Each row is where one point has got to under a steady rotation. How many steps took it there?
The counts run from 0 to 833.
[ 67 119 144 123 138  79 140 144 120 117  83 104 141  89 143  89 168  87
 122 123 135  79 104 126 147 127 108 118 114 139 153 162 132  96 125 100
 135 118 159 140 132  95 116 173 112 195 113 146 134 132 142 131 121 106
 126  93 138 116 124 114  71]  388
[ 62 101 106 131  76 105 154 158 120 139  53 110 133 144 155  89 122  91
 135 155 144 108 161 133 171 118 144 128 116 138 148 161 142 121 138 110
 136  98 158 125 145 116 148 163 146 141 116  97 127 142 125 163  71 118
 110  86 135 137 112 172 111]  325
[ 79  95 124 121 119  65 158 124 102  98 128 116 117 142 174  80 103 113
 105 126 141 134 141 132 157 101 127  99 121 141 188 160 126 104  46 155
 126  68 146 129 148 118 109 142  94 140 135 120 129 108 139 141  83 114
 117 123 120 113 141 114  93]  279
[ 71  86 123 102 111 100 146 114 124 129  94 118 132 118 143  95 114  95
 122 132 131 113 129 136 172  85 132 124  84 135 162 161 137 104 102 105
 139 126 139 121 133 111 138 163 174 155 156 145 127 129 135 130  46 122
  63 124 113 114 115 185 109]  754
[ 83 103 183 141 136  97 117 149  93 160  80 148 153 114 138  92 160 112
 138 150 136 125 150 124 118 105 123 149 111  98 143 159 133  95 105  87
 121 138 177 136 145 118 102 159 159 152 114 137 143 143 174 151 102 134
  92 117 113  94 109 166  88]  212
[ 99  96 111 123  99 112 146 165 131 121  95 119 141 140 132 117 142  74
 143 135 171  99 180 135 157 115 150 134 122 160 144 146  95  96 132 111
 101 129 183 151 161  91 117 159 151 148 112 106 141 144 145 145  82 104
  89  81 140 100 121 178 117]  156
[ 69  84 146 109 111 129 143 148 104 116  76 127 154 128 135  82 120 117
 139 121 120  87 120 106 147  88 142 112  90 142 149 189 125 108 124  96
 147 142 149 128 115 103 121 188 125 186 148 144 132 136 116 119  95 119
  82  98 126 109  95 157 114]  52
[131  81 149 100 123  81 156 160 112 123 124  95 162 126 123 129 112 152
 131 141 143 119 133  99 118  93 148 112 109 137 167 152 118  90 102 142
 123 147 157 119 160 117  98 200 170 168 144 122 127 110 167 156  99 127
  89  72 132 125 108 153  83]  677
[ 82 113 148  94  87  89 171 153 102 127  96 131 100 145 141  92  98  79
 127 130 136 133 122 147 126 135 148 136 128 107 187 175 145 161  72 126
 121  70 136 107 150 148 114 152 103 156 139 123 140 135 110 126  82 116
 133 114 120  91 159 110 102]  184
[ 71 103 136 115 102  90 165 138 116 122 101 159 101 143 134  85  85  90
 139 140 133 138 139 132 143 131 143 142  81 114 207 175 140 121  93 122
 118 111 143 134 149 146 120 138 114 158 138 133 126 136 114 148  53 107
 119 126 120  83 164 144 105]  186
[136 111 157 118 131  76 141 144 142 122  60  91 170 134 127  87 136  95
 108 115 130  80 162 122 126 133 102 113 104 167 160 185 112  88 126 115
 138 120 180 114 131 120 117 179 147 166 100 118 117 123 144 131 147  95
 104 114 119  97 129 127 116]  398
[ 96 111 138 115  85  77 150 175 105 142  78 147 139 154 134  75 101  95
 135 106 133 135 155 120 150 166 133 114 137 115 178 179 134 135 118 114
 153 108 152 117 145 158 163 140 102 141 120 102 119 139 129 149  87 109
 158  98 127  75 152 108  85]  178
[ 91 121 131  89 152  62 159 160 129 144 128 154 115 121 148  88  85  95
 106 112 122 148 129 113 141 109 131 142 138 119 163 182 118 141  65 127
 142  93 137  99 125 121  80 162 121 156 165 130 108 140 124 145  82 127
 119 103 115  97 120 120  74]  363
[135 106 141 105 116  52 141 179 112 114 135 137 140 133 123  97  91 109
 145  88 154 150 183 135 103 148 149 124 136 136 146 156 114 103 106 116
  98 134 166 126 174 112 117 168 141 148 123 110 102  99 175 128 100  97
  96 100 113  75 147 144 107]  258
[125  84 151 129 128  65 116 174  87 130 113  99 149 119 149 113  93 137
 132 112 144 132 170 129 140 117 160  93 133 108 161 158 133 154 105 145
 141 130 156  99 167 111 122 186 136 151 135 126 119  99 129 169  84 124
  81  88 144 121 109 120  89]  508
[104 140 134 142 149  52 168 142 131 131  86  97 177 143 153  95 138  81
  95 123 126 125 178 119 155  97 104 122 121 117 169 182 125 116  88 109
 126  89 137 114 156 126 149 163 138 130 129 124 114 151 128 129 129 112
  91 111 101 107 138  93  86]  30
[ 79  96 126 146 109  70 170 192 114 108 105 101 174 160 128  83 116 109
 142 123 140 131 155 101 156 106 135 114 127 143 149 149 126 108 140 116
 109 128 165 149 157 111 107 164 120 134 154  97  80 136 168 138  89 103
 124  96 148 109 136 151 125]  166
[105 133 143 114 121  84 151 131 137 103  75 113 140 112 132  88 141  88
 123  93 125 110 146 132 115 117 126 108  99 157 156 185 132 114 123  72
 136 111 151 104 137 112 146 174 149 193 138 153 109 125 126  74 107  89
  81 124  99  76 139 139 114]  481
[ 78 104 151 133 139  92 174 152 128 108 125 132 150 129 133 109 149  85
 140 141 152 132 154 123 139 128 145 137  76 119 180 151 134  81 113 108
  99 139 167 148 175 131 118 130 118 175 125 135 128 131 140 131  76  84
 106 115 126  77 158 137  96]  723
[ 76 105 172 100  88 113 140 134  69 154  70 112 141 125 148  96 135  98
 124 125 121  90 106 121 107  89 144 136 111 123 162 155 139 130  91 110
 119 103 137 117 132 100 108 190 151 167 122 137 144 138 117  98  83 143
  69 129 113 112 120 150 118]  46
[ 81 115 159 117 156  88 154 157  90 119 137 131 140  97 144  91 138 112
 103 107 150 128 129 119  89 126 148 133 120 129 159 159 126  99  79 124
  95 119 150 135 164  77 110 158 119 199 115 130 136 127 124 103 107 124
  91 104 111  99 129  98  81]  813
[103  98 130 136 123  91 147 138  97 119  82 156  84 158 158 110 125 127
  88 152 142 153 176 160 113 145 157 121 127 135 182 175 123 122  85 113
  97 109 171 121 163 119 151 139 137 159  97  88 131 126 117 143  68 122
 101 107 130 106 141 136 111]  800
[142 101 120 117 122  93 125 138  91 124 104 104 129 123 144  91 122 116
 119 104 121  76 132 122 140  97 150 113 127 125 187 190 138 120  99  93
 148 108 136 107 108 101 121 197 131 173 134 142 135 108 111 149  86 136
  92  71 131 129  99 137  75]  139
[ 64 118 146  99 134  57 172 146 110 109 115 125 163 126 138  79 141 116
 112 109 133 129 111 117 127 113  97 117 112 140 150 166 125  74  85 108
 104 126 144 142 155 121 137 167 135 172 130 129 116 123 175  96 116  97
 114 123  98  97 146 112  94]  817
[ 53  94 144  87  92 102 163 185 108 106  95 128 122 156 124  94 131  79
 143 122 154 104 121 135 152 119 124 129 146 128 140 172  86 113  92 117
 110 101 155 148 149 125 108 160  91 151 133 112 147 147 155 130 122  98
 124 100 134  75 142 109 121]  439
[ 82  94 127 132 157  62 140 129 136 125  94 149 118 139 153  86  94 119
  86 126 120 147 179 125 158 109 101 112 121 141 167 187  93  91  80 127
 128 114 162 124 146  98 123 139 130 135 141 106 100 145 131 141  80 129
  85 129 123  88 127 138 104]  366
[114 132 170 110 108  76 142 131 102 167  87 123 147 124 131  74 100 104
 143 122 126 125 142 105 112 120 121 138 121  92 175 181 149 119  80 112
 146  96 137 109 142 161 134 176 147 139 114 118 135 132 159 145 105 145
 111 109  82  98 131 131  56]  740
[125  79 167 127 140  80 123 128  99 114  99  68 147 110 132  82 168 112
 107 125 141  97 131 135 106 129 112 117 109 156 163 146 137  94  87 100
 130 103 186 124 141 116  96 166 143 186 113 120 124 103 163 104 117 112
 103 117 111  99 130 135  97]  392
[ 88 118 137 133 155  67 168 153 126 120 108 145 174 124 155  81 133 138
 120 140 141 137 147 107 145 111 116 110  96 125 149 174 129  73  99 114
 127 145 174 125 153 141 141 149 146 162 126 119 129 121 166 171 117  84
 121 102 114 111 109 125  65]  115
[ 56 125 150 114 100  94 198 151 120 112 112 100 132 134 148 105 152  86
 133 153 172 137 122 127 124 124 136 134 130 133 168 142 137 109  78 129
  96  71 165 138 179 131 104 148 118 163 121 112 142 141 141 119  97 107
 136  96 120  97 155 106  88]  720
[101  79 142 109 118  83 138 207  99 133  82 129 148 140 117 105 144  94
 132 132 139 109 112 140 154 131 140 132 128 117 141 156 128 147 146  75
 127 142 187 106 132 147  91 170 132 174 143 122 115 128 156 149  94 101
 139  87 170  86 120 146 117]  778
[ 88  97 163 133 117 108 152 122  99 137  72 109 148 138 126 120 187 109
 101 153 139 101 125 123 124 114 111 132 120 120 187 160 107  69  90  91
 102 128 163 145 160 138 133 161 143 160  99 120 154 161 151 132  96 123
 105 115 123  83 137 130  89]  295
[ 60 103 138 112 171  98 171 159 109 112 123 139 131 102 154  68 148 104
 104 133 159 132 126 135 125 132 135 134 115 131 133 172 132 112  78 119
 122  95 170 120 144 118 106 144 115 197 123 119 143 119 120 139 120 104
 128  84 104 115 117 102  64]  107
[ 65  82 127 124 163  93 149 132 107  95 120 151 115 120 147  74 149 108
 108 139 159 128 149 154 139 141 134 124  92 143 150 172 122  89  86 104
 106 114 183 129 150 121 126 114 120 185 118 111 131 119 139 131  94  80
  93 114 109  89 133 137 104]  105
[ 88 113 129 140 110  62 170 205 124 107 115 105 166 147 130  92 113  90
 152 122 147 129 158 105 150 103 155 123 128 135 144 152 126 128 127 126
 104 116 167 143 159  97  81 170 113 146 156 119  93 122 153 139  96  96
 125  74 156 112 128 142 115]  165
[ 94  84 108 102 115  67 171 173 122  90 122  81 118 130 126 124 116 101
 124 144 145 121 124 153 142 131 143 131 131 145 151 137 130 117 112 110
 101 112 145 127 174 119 116 185 151 175 146 116  92 107 160 139  82 103
 106  69 141 123 157 149 110]  248
[114  88 115 113 120  88 142 167  94 147  97  89 152 133 153  99 108  81
  96 139 148  92 156 140 140 125 152 151 130 123 153 141 143 144 101 142
 111  89 146 104 149 110 115 177 148 146 102  95 132 131 120 179  95 143
  86  75 125 148 122 124  96]  413
[ 98  86 106 118 108 102 151 173 121 120  90 117 109 133 137 128 145 102
 124 162 155 101 126 156 150 141 161 129 111 139 162 162 139 129 144  90
 117 146 167 112 150 134 139 170 159 186 129 117 131 114 122 166  66  99
 117  60 158 128 122 156  89]  242
[123 119 163 128 120  87 138 128 102 128 119 109 129 104 130 128 175  81
 151 142 158 106 128 136 124  94 151 138 117  90 173 148 138 104  86  82
 103 110 159 131 150 132  90 173 136 169 123 160 158 126 154 136  98 119
 102  84 129  91 127 136  71]  298
[ 73 137 161 111 140  80 147 160 113 160  77 155 155 124 143 108 172  83
 126 127 143 131 125 123 149  96 121 132 118  96 131 178 133 118 112  66
 123 134 160 117 137 134 124 165 158 158 134 157 154 154 163 137 110  99
 115 100 115  88 105 131  77]  210
[134 126 132 117 112  55 139 139 127 125  85  73 154 135 129  79 120  68
 131  99 133  94 154 117 136  97 110 121 147 145 148 169 128 128  98  99
 142  62 148 113 125 122 100 189 142 134 138 128 105 132 157 111 123 128
  97  97  98 108 130 137 104]  311
[ 99 112 143 122 131  77 131 125 110 153 105 162 113 116 158  90 126 145
 100 126 134 168 145 111 113 122 131 113 137 132 181 168 127  95  69 119
 132 116 156 115 146 110 128 140 165 155 125 102 126 130 152 144  55 142
 118 113 110 102 107 148  54]  371
[ 81 117 137 131 153  95 197 158 136 130  95 130 167 141 122  82 132  80
  99 149 132 112 141 113 134 131 122 162  89 132 176 187 126  95 105 127
 103 112 155 135 133 138 102 145 118 170 123 111 123 169 119 146 118 100
 131 103 117  99 151 113  89]  20
